In the data rows, zero lies at 7.5, halfway between 7 and 8.
Some points, each followed by its number:
13|4|10|15|5|12|10|9|12|10|12|8|4|4|9|11|0|9|0|9|10|11|15|7 0
11|11|7|9|3|2|6|4|7|9|8|5|9|6|6|9|7|6|8|6|10|8|7|2 1
4|6|8|6|10|8|6|11|8|5|6|9|6|8|9|8|10|6|8|8|8|7|4|10 2
1|10|5|5|11|8|4|7|5|7|8|8|9|9|6|3|13|8|12|7|5|5|3|12 3
10|9|7|10|6|10|6|6|9|10|8|6|9|8|7|7|9|7|7|11|8|7|8|7 4
5|7|6|6|9|7|9|10|7|6|5|9|7|9|9|8|9|7|6|7|8|8|6|8 5
0|9|6|3|8|10|6|9|3|5|2|7|10|9|7|1|12|6|13|8|6|10|6|13 6
14|9|11|11|4|7|8|7|6|10|8|9|8|8|7|12|8|10|6|9|10|10|10|1 7
3|9|5|5|10|7|5|7|5|4|11|7|8|9|7|6|12|8|11|9|4|3|3|11 8
3|13|8|3|7|6|4|7|3|7|3|7|10|8|6|5|11|7|14|5|7|6|4|10 9
8|4|10|10|6|10|9|8|6|7|10|4|8|8|8|9|4|9|9|7|9|7|8|5 10
10|4|8|9|5|11|6|11|10|8|9|8|2|6|9|8|2|7|5|7|7|8|10|9 11
7|9|8|5|9|6|8|8|6|6|8|11|6|8|7|8|9|9|7|7|9|8|6|6 12
14|6|9|15|10|10|7|10|15|8|12|9|0|5|14|10|3|9|2|7|10|5|13|12 13
0|10|7|0|10|1|7|6|2|3|2|7|12|10|5|3|15|8|15|5|6|5|1|5 14
13|8|9|10|5|7|9|9|5|7|10|10|6|9|5|12|4|9|7|6|11|10|8|3 15
11|10|6|10|8|9|8|6|8|7|13|8|6|6|6|10|5|9|6|7|7|7|8|7 16
6|7|6|4|5|8|5|8|7|6|5|7|12|5|6|2|6|6|12|5|5|6|5|12 17
8|5|9|10|12|8|7|10|14|6|12|7|2|4|11|9|6|7|4|5|8|7|11|11 18
8|6|9|8|7|1|9|5|5|7|6|6|11|6|3|9|5|8|9|7|8|10|7|2 19
9|11|7|7|6|6|8|6|4|8|7|7|9|12|2|8|6|8|10|7|8|9|9|5 20
11|6|6|11|9|9|5|8|11|6|14|9|3|5|12|9|4|8|2|10|6|3|7|11 21
5|7|6|6|6|9|8|10|4|6|7|6|7|10|6|7|8|8|11|6|7|8|7|6 22
7|13|8|9|8|7|7|9|8|9|5|9|7|8|7|7|10|8|11|5|9|8|7|8 23
9|4|7|9|5|9|9|6|11|7|10|8|7|6|8|10|4|7|3|7|9|8|10|6 24
10|11|9|10|3|2|9|3|3|10|7|5|11|8|4|10|7|7|7|9|11|9|6|0 25
5|6|6|5|6|8|10|6|8|6|9|8|9|9|7|8|8|8|7|6|8|8|7|6 26
9|9|8|11|9|8|6|6|8|10|11|10|6|6|5|9|6|9|6|8|7|6|6|8 27
7|12|5|8|7|7|7|5|4|8|10|8|9|8|5|9|9|9|9|7|6|7|6|6 28
6|8|6|7|9|10|7|7|8|9|9|5|12|10|9|5|11|7|7|10|6|6|6|11 29
3|9|8|6|9|6|10|8|5|8|6|9|10|11|5|8|13|9|11|6|6|10|9|4 30
9|6|8|7|4|9|8|10|8|9|8|7|5|8|7|9|5|8|8|6|8|9|10|5 31
9|11|5|10|7|8|6|6|7|8|11|9|7|7|7|10|7|8|6|8|6|7|7|8 32
7|7|5|5|10|8|6|9|10|6|9|8|5|8|11|8|8|5|7|7|7|6|9|13 33
5|8|7|4|9|7|6|9|7|6|6|12|5|10|8|5|10|8|8|8|8|7|4|11 34
10|5|9|10|7|11|9|8|9|7|8|8|6|7|7|10|4|8|7|11|8|7|8|8 35
15|7|8|14|7|10|8|6|11|13|14|7|8|7|9|12|4|8|1|9|8|7|11|6 36
11|11|8|8|7|6|8|7|7|9|8|8|8|9|7|11|7|7|9|6|9|8|10|7 37
6|6|9|9|8|10|11|5|9|7|4|7|6|8|8|6|7|5|5|8|6|9|8|6 38
8|14|8|7|3|4|6|5|0|9|3|7|12|9|0|10|9|9|15|7|11|8|7|0 39
0|10|6|0|9|1|7|6|2|2|2|6|11|10|5|3|15|8|15|5|6|5|0|6 40
4|5|3|5|9|12|9|8|12|6|8|9|2|9|13|4|8|4|2|7|5|7|12|15 41
8|1|5|6|11|8|4|11|10|4|9|9|4|7|13|5|4|7|4|8|3|1|7|14 42
4|12|7|4|10|8|7|8|4|10|2|4|15|11|5|4|14|8|14|7|8|9|3|8 43
5|6|7|4|7|8|8|7|6|9|3|8|12|7|7|8|9|7|13|8|5|7|5|7 44
10|2|8|10|7|11|8|9|8|8|11|6|5|8|10|10|2|7|5|9|8|6|10|7 45
11|3|7|8|12|14|6|8|15|11|10|9|5|6|14|3|6|6|0|9|6|8|11|14 46
10|7|6|10|6|9|8|7|9|7|9|8|6|6|9|5|4|6|5|8|6|6|6|10 47
11|9|10|10|5|5|8|5|6|9|10|6|6|8|7|11|6|8|7|8|12|9|9|1 48
8|8|4|6|5|8|12|5|7|8|6|8|6|9|6|8|7|8|6|5|8|9|12|5 49
9|5|6|9|9|6|7|8|10|7|9|6|9|5|6|7|6|9|9|7|5|6|8|8 50
5|6|9|8|11|9|9|10|10|7|7|9|6|9|7|8|11|8|5|9|5|8|8|9 51
9|4|9|11|8|10|9|10|7|8|10|7|5|8|9|9|2|8|5|7|6|7|9|7 52
9|6|7|8|8|7|4|8|10|5|9|8|4|7|10|8|4|7|5|8|7|3|9|10 53
5|8|6|2|7|6|10|7|4|6|3|9|11|10|6|6|11|8|9|5|8|9|5|6 54
3|8|5|2|11|9|7|6|6|10|4|8|12|9|6|1|12|8|10|7|6|10|6|10 55
8|7|9|8|8|1|9|5|6|7|7|7|10|6|4|9|5|9|8|6|8|10|8|2 56
8|11|6|10|7|8|7|5|8|10|9|9|8|8|8|8|9|7|6|8|7|7|7|8 57
8|10|7|6|7|6|8|6|5|8|7|6|8|11|2|7|6|8|10|6|8|8|8|5 58
3|8|6|4|9|7|8|9|8|6|5|9|7|8|8|3|9|6|9|6|8|7|6|13 59
7|9|9|7|4|7|10|9|4|7|8|7|7|7|4|9|10|10|11|8|9|9|8|2 60
6|7|7|5|5|5|7|8|4|6|7|8|8|9|6|7|10|6|11|7|7|7|6|7 61
11|7|7|13|8|5|9|7|7|11|10|6|10|6|5|8|5|8|9|6|9|9|7|5 62
11|5|7|12|9|10|5|7|11|7|14|9|4|5|11|9|3|8|2|9|6|3|9|11 63
9|9|10|12|4|8|10|7|7|11|6|6|6|8|5|11|7|8|7|10|10|10|11|3 64
10|8|7|7|5|8|6|7|10|8|7|8|9|4|7|5|3|7|8|6|7|6|7|11 65
13|1|6|9|6|10|5|11|14|6|13|9|0|6|15|9|3|5|0|8|7|3|11|13 66
0|7|5|0|12|7|3|10|11|0|7|6|5|8|14|0|10|4|6|10|4|4|4|15 67
6|8|4|4|5|8|5|7|7|6|6|7|11|5|6|3|6|7|13|6|6|5|6|11 68
13|3|12|13|7|5|9|7|10|6|11|9|5|6|10|14|0|8|1|9|9|9|12|4 69
12|8|10|10|6|5|9|6|8|10|11|7|6|6|7|12|5|9|6|7|12|10|9|1 70
15|7|10|13|5|6|10|4|11|11|10|6|6|4|8|12|3|10|3|8|10|6|9|1 71
4|9|5|2|10|9|7|6|6|10|4|9|11|8|7|2|12|7|8|7|6|11|5|10 72
9|8|11|10|6|8|13|4|7|9|4|6|8|7|5|10|6|6|5|6|7|11|10|1 73
5|8|7|3|7|6|10|7|4|6|3|9|11|10|7|6|10|7|9|5|8|8|4|6 74
13|7|7|13|8|10|8|7|13|9|13|9|4|4|13|10|5|8|1|9|8|5|11|9 75
7|10|7|9|7|8|9|5|4|12|7|6|14|10|5|7|12|8|9|9|7|8|6|4 76
7|8|8|9|6|8|9|8|7|9|5|6|6|9|7|10|9|7|8|11|9|10|10|6 77
5|5|7|7|8|9|8|9|5|6|8|6|8|9|8|7|6|7|9|8|7|6|7|7 78
15|7|9|12|6|8|10|5|12|10|9|7|5|5|9|12|4|10|2|8|10|6|10|2 79
9|7|9|9|6|6|10|7|7|7|8|7|7|8|7|12|4|7|8|6|8|8|10|5 80
6|5|5|5|9|11|8|8|10|6|7|11|5|9|9|5|6|8|4|8|5|6|9|11 81
7|6|8|6|9|1|8|6|8|4|7|8|7|7|6|9|9|9|10|4|7|5|6|4 82
10|3|8|11|8|11|8|9|9|6|12|6|5|8|11|9|3|8|5|8|8|5|10|7 83
8|5|10|12|8|8|7|9|11|8|11|9|5|6|9|12|5|9|4|9|9|9|10|4 84
3|10|6|6|10|6|5|6|2|7|7|6|11|9|5|5|12|7|12|7|5|5|2|10 85
10|6|8|11|6|9|11|6|11|11|10|8|5|8|7|12|6|9|3|8|8|10|13|4 86
10|9|10|11|6|6|11|7|9|10|7|8|7|6|4|10|5|9|7|5|11|11|9|5 87
10|4|9|9|7|10|6|8|12|8|9|8|7|4|10|8|5|7|6|10|9|7|9|9 88
0|11|6|0|9|6|7|7|1|6|4|5|12|9|4|4|14|4|14|9|6|9|1|10 89
5|14|6|3|8|5|7|7|2|10|4|7|12|11|5|8|14|6|15|5|7|9|6|7 90
9|5|8|7|5|11|8|10|9|6|10|6|4|7|8|9|7|9|9|7|9|7|9|6 91
3|8|5|5|11|5|7|11|9|5|7|7|9|7|7|3|10|5|12|4|6|9|6|13 92
8|4|8|11|7|12|8|10|11|8|9|8|4|6|11|6|2|7|2|9|7|9|12|13 93
9|11|9|9|1|8|9|4|2|10|3|6|13|8|1|9|9|9|15|9|11|10|6|1 94
4|9|7|5|7|8|9|5|3|8|1|6|11|10|4|3|10|5|11|8|5|9|3|6 95
10|11|12|13|6|8|11|7|6|11|5|7|9|8|4|10|6|10|10|6|12|12|10|4 96
7|5|6|5|9|6|6|9|5|7|5|8|8|9|7|6|7|8|9|7|4|3|5|8 97
5|8|5|3|9|7|7|8|7|5|7|6|6|11|6|5|7|6|10|6|6|6|7|10 98
4|12|9|7|9|7|7|6|4|9|6|8|10|8|3|6|12|9|13|6|8|8|3|7 99
9|9|11|8|3|10|8|6|7|7|6|7|10|7|6|9|7|8|10|10|12|9|6|4 100
7|5|5|6|9|6|6|9|8|6|6|7|7|7|8|5|7|7|7|7|5|4|7|10 101
3|9|8|6|9|6|9|7|6|8|5|8|9|11|5|8|13|8|11|6|6|10|9|5 102
10|7|10|8|8|2|9|5|9|6|9|7|5|5|8|10|6|9|5|7|8|5|8|3 103
12|6|9|11|6|6|9|8|6|8|7|8|8|6|5|10|3|8|6|6|7|7|10|2 104
11|10|13|14|4|8|11|5|6|13|6|6|8|8|2|13|5|10|7|10|11|13|12|0 105
7|13|8|10|6|8|10|5|1|14|6|5|15|11|2|8|11|9|11|10|8|11|7|1 106
2|8|5|0|9|10|4|11|7|4|6|6|8|10|8|1|13|5|11|7|6|7|3|15 107
10|10|9|11|6|7|9|6|6|12|6|5|8|8|6|11|8|8|8|8|9|9|9|3 108
15|7|9|14|7|9|10|5|11|13|14|5|9|5|9|12|5|9|2|9|9|7|10|5 109
12|7|9|12|5|10|8|8|10|8|10|7|3|4|9|10|2|6|1|8|10|10|14|8 110
8|7|8|10|8|6|9|7|7|6|8|7|6|9|6|11|4|7|8|6|8|9|10|6 111
13|5|10|10|8|13|5|12|15|8|13|8|0|5|12|9|2|7|0|10|8|7|11|13 112
12|7|9|8|7|11|6|11|11|9|9|7|4|7|8|8|5|7|4|9|8|9|9|10 113
12|10|9|9|5|6|7|9|5|9|8|9|7|8|9|11|9|8|6|8|8|10|9|4 114
5|5|6|6|6|11|6|11|6|7|6|7|5|9|9|5|6|6|9|6|6|7|8|10 115
3|10|7|3|10|7|6|8|8|6|5|7|9|9|7|4|9|7|11|6|7|9|6|12 116
11|5|7|11|7|12|5|8|14|9|11|7|5|7|12|7|6|6|2|12|8|6|10|11 117
4|9|7|4|5|10|7|6|4|7|4|7|11|8|5|6|11|7|14|11|8|8|4|8 118
12|4|10|10|8|3|9|6|12|5|11|8|4|5|8|12|3|10|5|6|9|5|9|3 119
13|8|7|11|4|9|13|5|10|12|8|8|4|7|6|11|2|7|1|5|9|11|15|3 120
10|4|7|8|9|6|6|9|6|7|7|8|7|7|7|8|4|8|7|7|4|3|7|7 121
4|11|6|6|11|7|6|5|5|8|9|8|9|8|4|6|12|9|11|8|5|5|3|9 122
8|9|4|8|10|11|5|8|9|5|12|9|4|7|10|7|8|7|5|8|5|5|7|14 123
1|8|3|4|10|6|6|9|4|6|6|6|12|9|5|1|12|5|14|6|6|8|2|12 124
12|5|7|11|7|12|8|7|11|8|8|7|4|6|10|8|2|5|1|9|6|7|10|9 125
7|11|10|7|3|9|9|5|2|10|3|7|13|8|1|9|9|8|14|10|11|11|5|1 126
2|8|5|3|9|10|3|7|9|7|4|6|10|8|11|0|14|4|11|10|5|6|3|15 127
0|5|3|1|8|9|7|8|9|3|6|8|7|10|11|3|12|6|7|7|5|6|5|13 128
8|4|6|6|9|6|5|10|8|5|7|8|6|6|10|4|5|6|5|7|5|3|7|12 129
0|8|6|1|10|3|7|7|6|3|4|8|8|9|6|5|13|7|14|3|5|5|3|8 130
0|10|4|0|9|4|6|8|0|6|0|8|15|11|2|2|13|7|15|5|3|6|1|8 131
8|5|6|6|11|11|7|7|11|9|7|8|7|7|11|3|7|7|3|8|6|8|9|12 132
0|9|2|0|11|7|5|9|4|2|3|7|8|13|6|1|13|5|14|6|4|5|3|14 133
0|7|8|5|9|7|5|9|6|5|6|9|8|8|7|7|13|7|12|7|7|8|4|7 134
0|7|6|6|10|7|5|9|6|5|5|10|9|9|6|6|13|7|12|8|6|8|4|8 135
3|12|6|2|7|4|6|5|3|8|1|6|13|9|6|3|14|6|14|6|6|7|1|7 136
15|5|7|13|7|8|7|6|15|8|13|7|2|3|15|9|2|6|0|9|8|3|10|9 137
1|9|5|2|9|6|4|8|5|4|4|9|7|10|8|3|11|6|12|7|5|3|4|13 138
7|9|7|10|9|8|7|6|7|7|12|8|7|6|7|9|8|9|7|8|6|4|6|8 139
10|10|8|9|10|10|7|8|8|12|8|5|11|9|8|7|9|8|7|9|8|9|9|7 140
3|7|7|6|11|8|8|10|10|6|7|10|5|11|8|6|11|7|7|7|4|8|9|11 141
4|7|7|4|9|7|7|9|8|5|7|10|5|9|9|6|11|8|7|8|8|7|5|9 142
9|7|10|9|7|2|9|5|6|8|6|8|10|6|4|9|5|8|8|6|8|11|8|2 143
5|5|5|4|12|13|5|8|11|8|7|8|8|9|11|0|11|6|5|8|5|8|6|15 144
6|10|7|5|4|6|6|8|1|8|5|9|8|9|4|6|12|7|12|6|7|9|4|6 145
14|7|12|12|6|5|9|6|14|6|11|6|5|4|10|12|0|8|0|10|9|9|12|6 146
8|9|10|10|6|7|15|3|5|9|5|6|7|8|4|11|7|8|6|6|7|11|11|0 147
10|13|9|10|7|7|7|5|5|10|10|7|9|7|4|10|6|9|8|6|7|10|6|4 148
9|5|7|8|5|6|6|8|6|7|9|8|7|9|8|9|6|7|8|7|7|7|8|5 149
7|11|10|7|2|8|9|4|2|10|2|6|14|8|1|8|9|8|15|10|11|10|5|2 150
7|12|5|8|9|8|7|6|6|7|10|9|8|8|6|8|9|8|8|7|6|7|5|8 151
10|3|6|8|12|13|6|8|15|10|11|9|5|6|13|4|6|7|0|9|6|8|10|14 152
8|7|8|8|8|8|9|9|9|7|6|9|6|7|9|9|7|8|5|6|8|8|7|7 153
7|8|6|7|5|8|8|10|2|9|6|6|8|10|5|8|7|8|12|5|7|9|8|4 154
4|8|7|7|10|11|8|11|9|6|7|9|6|8|10|6|10|8|9|7|8|8|8|13 155
6|5|4|5|9|11|8|9|9|6|7|12|4|11|8|5|7|8|3|8|5|7|11|11 156
8|11|7|6|6|4|10|3|5|8|5|5|12|7|5|7|11|8|11|6|8|7|4|3 157
6|9|8|8|11|9|6|10|11|8|6|10|5|6|11|6|10|7|9|5|8|7|7|14 158
0|5|4|1|9|9|8|8|9|3|7|8|8|9|10|3|10|6|7|6|5|7|4|14 159
4|8|5|2|9|7|5|8|5|4|6|7|10|8|10|4|11|5|9|7|7|5|5|11 160
13|9|14|12|5|4|11|4|11|7|10|5|7|3|7|12|0|9|1|8|10|10|11|2 161
7|6|8|5|9|1|8|6|8|5|7|8|7|5|7|8|9|8|10|5|7|5|5|5 162
7|13|8|7|4|4|7|5|1|9|4|6|13|8|1|8|9|9|15|6|10|7|6|2 163
7|12|6|9|8|8|7|5|6|9|8|8|10|7|8|6|11|7|10|8|6|7|5|8 164
3|4|7|3|8|10|6|9|8|6|3|9|11|8|10|6|10|6|11|9|5|6|4|11 165
2|8|6|1|7|4|8|5|2|5|3|8|12|11|7|3|12|7|12|5|6|7|3|7 166
10|13|7|10|6|7|8|4|3|10|10|7|10|7|3|11|6|9|9|7|7|9|7|4 167
3|7|8|9|8|6|7|7|6|7|7|9|8|7|6|8|9|8|10|8|8|9|6|5 168
8|10|8|8|5|7|5|6|5|8|6|7|7|8|6|9|7|9|10|7|10|5|8|6 169
0|7|7|2|9|9|7|9|6|6|2|5|8|10|7|3|14|6|12|10|7|9|4|12 170
3|9|5|7|8|4|8|10|7|7|6|6|10|8|3|5|12|5|14|3|7|10|5|9 171
1|7|5|1|11|9|6|7|6|8|4|8|11|10|7|0|13|6|9|6|5|10|5|12 172
15|8|10|15|7|8|9|5|9|14|11|5|9|6|7|12|4|10|4|9|9|8|11|3 173
5|8|5|7|9|9|8|7|7|8|9|5|12|10|8|5|12|8|9|9|6|6|6|10 174
5|8|10|8|9|9|9|8|8|9|6|7|7|8|5|8|10|9|8|11|8|10|9|6 175
5|6|7|4|8|7|8|7|6|6|5|7|9|9|7|5|8|8|7|7|7|7|6|7 176
7|5|7|5|9|4|5|7|8|3|8|9|6|8|11|7|6|7|5|7|5|3|6|9 177
6|9|9|6|4|10|8|6|5|7|4|7|10|8|6|6|9|7|12|10|9|9|5|8 178
12|4|6|10|9|8|7|9|12|7|9|9|4|6|10|9|3|7|2|7|6|4|10|8 179
5|5|5|4|10|10|9|9|9|5|7|9|4|9|9|5|7|8|4|8|6|6|8|10 180
11|5|9|8|8|3|10|7|9|4|10|9|4|5|7|10|6|9|7|4|8|7|8|4 181
6|10|6|7|7|7|7|6|4|12|7|5|13|9|6|6|13|9|11|9|7|7|5|6 182
8|10|8|6|8|7|6|8|7|9|7|8|8|9|8|9|9|6|9|6|8|9|8|9 183
10|6|11|12|11|7|7|9|14|10|13|6|2|2|11|10|4|6|3|4|10|9|13|9 184
15|6|9|15|4|8|8|6|9|13|8|8|7|5|7|10|0|6|1|8|9|10|9|6 185
4|8|8|7|11|6|8|9|10|6|10|6|4|6|8|8|10|6|9|4|8|8|9|9 186
11|3|10|9|8|5|6|7|13|5|9|9|3|6|11|9|4|8|1|7|8|4|8|8 187
7|12|10|7|2|7|10|4|0|10|3|5|14|9|1|9|9|8|15|9|11|11|5|0 188
5|6|9|5|7|11|6|12|9|6|7|7|3|5|10|5|8|6|7|7|7|7|6|11 189
9|4|8|9|7|9|7|7|11|10|8|7|7|5|9|7|5|7|7|10|8|6|10|9 190
3|11|9|3|8|4|9|6|6|4|4|4|11|7|7|5|9|7|10|8|7|9|5|8 191
8|6|9|9|5|9|9|5|10|8|9|8|7|6|8|10|3|7|3|6|8|10|9|6 192
Which point above is nearest to each new point? Its number follows each.
6|10|9|8|9|7|7|6|5|10|6|9|9|7|3|7|10|9|11|7|9|8|4|7 99
7|12|7|4|8|5|7|7|4|9|5|7|11|10|5|8|12|6|13|5|8|9|6|7 90
7|9|8|9|5|7|8|7|6|6|8|8|5|6|6|9|8|6|5|9|10|10|12|7 77
0|8|0|0|10|9|7|8|6|5|0|7|9|13|7|0|15|4|13|6|3|7|4|15 133
3|8|5|4|8|9|5|7|9|7|6|6|9|7|11|2|13|4|10|9|5|6|5|14 127
8|10|8|8|8|10|7|7|6|12|6|6|12|9|7|6|9|8|9|9|8|9|7|7 140
13|7|12|12|6|5|10|6|13|5|12|5|5|3|10|12|0|9|0|9|10|9|12|5 146
10|7|10|11|11|6|8|9|13|8|12|7|2|3|10|11|5|6|4|4|10|9|12|8 184
8|8|6|7|5|8|12|5|7|10|5|8|7|8|4|9|6|7|5|4|8|11|12|4 49
6|5|5|5|8|6|7|9|8|5|6|7|8|7|8|5|7|6|8|7|6|4|6|10 101
12|9|9|10|10|10|7|8|9|13|9|6|10|9|8|8|7|9|5|9|8|10|10|7 140
4|6|5|6|11|6|5|11|11|6|8|8|8|6|9|2|10|4|10|4|6|8|5|15 92
4|7|8|7|7|9|8|9|2|7|6|6|10|10|5|6|7|8|12|7|6|8|6|6 22
9|8|12|9|7|8|14|3|8|10|3|4|8|6|6|9|6|6|6|5|7|11|9|1 73
4|10|3|4|6|8|12|5|5|8|4|8|8|10|5|5|10|6|8|5|6|10|11|7 49
13|5|12|15|4|12|9|9|11|10|12|7|4|4|9|12|0|9|2|9|12|11|15|6 0
7|9|8|6|4|8|9|9|4|9|5|6|8|7|4|8|7|8|12|5|8|10|8|3 154
9|9|8|8|10|10|7|9|8|10|7|5|11|8|10|7|9|8|7|8|9|9|8|9 140
11|4|9|9|9|4|8|7|12|5|11|9|1|5|11|10|4|8|0|6|7|4|10|6 187
3|8|7|5|10|6|6|9|8|7|10|4|5|7|9|7|11|5|11|5|9|9|8|10 186
11|5|7|8|7|10|4|11|12|6|9|9|2|8|14|8|9|7|3|11|7|6|9|12 117
5|6|6|4|10|4|6|7|5|6|7|7|10|8|7|4|9|7|11|7|4|3|4|10 97
8|9|5|8|10|10|6|7|9|6|12|8|5|6|10|7|7|8|6|7|5|5|6|12 123
10|10|9|8|5|7|7|8|5|9|7|9|8|9|8|10|10|9|9|9|9|9|8|4 114
13|8|9|10|5|7|7|8|7|9|9|8|6|7|9|11|7|8|5|9|9|9|9|5 114
13|10|13|13|4|3|10|5|9|8|9|5|9|5|5|13|0|10|2|8|11|11|12|0 161
5|10|7|8|11|8|6|10|10|7|5|10|5|7|10|5|10|8|11|5|8|6|6|13 158
8|5|7|8|10|5|6|8|11|7|9|8|8|5|8|6|4|7|7|7|5|7|8|10 50
2|8|5|1|9|5|6|7|4|4|5|7|10|9|8|4|11|5|11|6|6|6|5|10 160
9|12|6|10|8|8|7|6|6|9|12|8|7|7|7|10|6|8|6|7|6|7|7|8 32
14|7|7|11|4|8|14|4|10|11|8|8|4|6|7|12|2|8|1|5|9|11|15|2 120
7|10|9|9|11|8|7|9|10|8|6|8|6|7|9|6|10|9|10|5|9|7|7|12 158
6|9|10|9|9|8|9|8|9|9|5|8|8|8|6|8|9|8|7|9|7|9|7|7 175
13|9|13|13|4|4|10|4|9|7|9|5|8|5|5|13|0|10|2|9|11|11|12|0 161
10|5|8|8|7|9|5|9|10|7|11|10|2|6|11|6|7|7|4|7|7|5|8|11 53
9|9|9|10|10|9|7|6|9|8|12|9|6|6|5|8|7|9|6|8|7|6|7|8 27
9|8|6|7|8|9|5|10|8|6|10|8|6|8|12|8|10|8|6|10|8|7|9|9 33
8|7|8|9|8|8|9|8|11|10|9|9|4|10|7|10|9|8|5|7|8|10|12|5 86
9|9|11|15|5|5|9|5|6|12|8|9|9|5|3|15|5|9|8|8|12|12|10|0 105
7|10|6|6|8|7|6|9|7|8|7|8|8|10|7|8|10|6|11|6|8|8|9|10 183
11|11|10|9|6|8|11|3|3|15|4|8|15|8|0|8|9|10|9|7|9|15|9|0 106
11|11|10|10|9|10|8|7|7|13|7|5|13|9|6|8|8|9|9|8|9|11|8|6 140
6|4|6|4|10|4|5|7|7|3|8|8|6|8|11|5|7|7|6|8|5|3|5|10 177
10|4|7|8|8|8|7|8|7|8|7|9|7|7|7|8|4|9|8|8|5|5|6|8 121
10|4|7|8|9|8|8|9|7|6|10|8|6|7|8|9|5|9|6|8|5|4|9|7 121
3|9|3|2|7|3|4|7|7|4|7|6|7|8|10|3|12|4|9|7|7|5|3|10 160
7|11|8|5|6|4|9|4|4|8|2|5|12|8|4|6|12|8|12|6|9|7|4|3 157
9|11|9|9|3|2|9|4|3|9|7|5|11|8|3|10|8|7|8|9|10|9|5|0 25
11|3|7|9|8|7|7|10|11|6|9|8|4|5|10|7|3|6|3|8|6|4|9|9 179
9|8|9|7|3|10|8|6|6|9|5|7|10|6|7|8|7|7|10|11|10|8|6|5 100
8|7|8|7|7|6|6|7|5|6|10|7|6|7|9|8|7|6|4|10|8|7|7|6 149
7|9|9|10|11|8|7|7|9|9|9|10|6|6|6|7|8|10|7|7|8|7|6|10 27
5|9|11|7|8|9|9|8|7|10|4|8|8|9|4|8|10|8|8|9|7|11|8|6 175
12|9|10|13|6|3|10|8|8|11|9|8|9|5|3|11|5|8|9|4|11|12|10|2 87
6|4|5|6|9|11|9|8|14|7|8|9|1|7|12|5|7|5|1|7|5|8|11|14 41
9|9|9|8|3|9|9|6|5|8|5|8|9|6|6|9|6|8|10|9|11|9|7|4 100
8|8|7|6|7|8|5|9|7|8|6|9|7|9|10|7|10|7|8|8|7|8|7|9 183
11|1|6|8|7|9|4|11|13|4|12|9|1|7|14|8|3|6|1|8|6|4|10|13 66
12|4|9|10|7|13|6|12|15|7|12|8|1|5|12|9|3|7|0|10|8|7|10|13 112
7|7|6|9|9|12|8|8|9|9|11|6|9|9|10|6|9|8|5|10|7|7|8|9 29
8|11|8|8|6|4|10|4|6|9|4|5|12|8|5|6|10|8|10|6|7|8|5|3 157
12|9|9|11|10|11|6|8|10|11|10|6|9|8|10|8|7|9|4|10|9|9|10|9 140
3|7|8|7|10|7|6|11|8|5|6|10|6|9|9|7|10|6|8|8|7|8|5|9 2
6|13|9|7|4|4|7|5|0|8|4|7|11|9|1|7|9|8|15|6|9|7|6|3 163
7|4|7|6|7|11|5|12|11|6|9|9|1|6|12|6|6|6|5|8|7|7|7|12 189
3|6|9|9|8|7|6|7|7|7|7|9|7|7|7|8|10|7|10|8|9|9|7|6 168
7|9|7|7|12|11|5|9|8|10|7|6|11|9|10|4|10|7|7|8|7|8|6|12 29
10|4|7|8|8|7|7|9|6|7|8|9|7|7|7|8|3|9|6|8|5|4|8|7 121
8|13|8|11|5|8|10|4|1|15|6|5|15|10|1|7|12|10|13|9|9|12|7|0 106
8|5|6|6|8|7|9|7|8|6|7|7|6|8|8|8|6|8|4|7|7|6|8|6 153
12|8|9|9|6|11|7|10|9|9|10|8|4|7|6|10|5|9|4|9|10|10|10|7 113
6|7|7|9|9|9|7|9|11|8|8|6|5|7|11|7|8|6|5|10|7|6|8|12 33
9|7|9|8|6|6|6|7|6|7|9|7|5|8|8|10|6|6|4|11|9|7|7|5 149
14|6|9|15|4|10|8|7|9|10|10|8|6|6|8|10|0|8|1|9|9|9|10|5 185
12|9|9|9|6|10|7|10|10|9|9|7|6|8|6|10|5|8|5|8|9|10|8|7 113
8|12|11|10|9|6|9|7|5|10|5|10|7|7|4|9|9|10|10|6|10|9|6|6 23
9|4|7|7|8|6|6|9|6|6|8|8|8|8|7|7|4|8|7|7|4|3|7|8 121
14|9|14|13|4|3|11|5|10|7|9|5|7|3|5|13|1|10|2|8|11|10|11|0 161
8|4|6|5|11|11|7|8|12|8|8|8|7|8|11|4|8|8|3|8|7|9|8|12 132
1|7|3|4|10|7|7|9|6|5|6|6|12|9|7|0|13|6|14|6|6|7|2|12 124
9|9|10|8|3|7|9|8|3|10|6|7|8|6|3|10|8|9|10|6|10|10|8|1 60
6|11|6|8|9|9|7|6|7|7|11|9|9|8|6|8|11|7|9|8|4|6|6|8 151
7|9|7|7|12|11|6|9|8|10|7|6|10|9|9|5|10|8|8|8|6|8|7|11 29
11|8|7|8|9|9|6|10|11|9|10|8|4|7|11|10|6|6|5|7|8|8|12|11 113
4|4|7|4|9|9|7|8|8|7|4|8|10|8|10|6|8|7|11|8|5|7|6|10 165
8|13|6|9|7|7|8|5|4|8|11|8|10|8|4|9|9|9|10|7|6|7|6|6 28
9|5|7|7|9|6|7|9|6|6|8|9|7|7|7|8|5|8|7|7|5|3|8|7 121
9|1|5|6|11|8|5|11|11|4|10|9|3|6|13|6|3|7|3|8|4|1|8|14 42
14|6|9|10|7|8|9|6|12|9|8|6|6|5|10|10|5|9|2|8|9|6|9|4 79
10|6|9|9|7|3|7|6|9|6|9|9|5|7|8|10|4|9|4|7|8|6|8|3 103
10|6|8|8|9|10|8|5|9|12|8|8|9|7|7|6|7|9|5|7|8|11|9|6 140
12|7|8|8|7|11|7|10|11|8|10|7|4|7|9|8|5|7|4|9|9|9|9|10 113
0|7|4|1|10|7|2|9|5|2|4|7|7|8|11|1|11|6|12|8|5|1|2|15 138
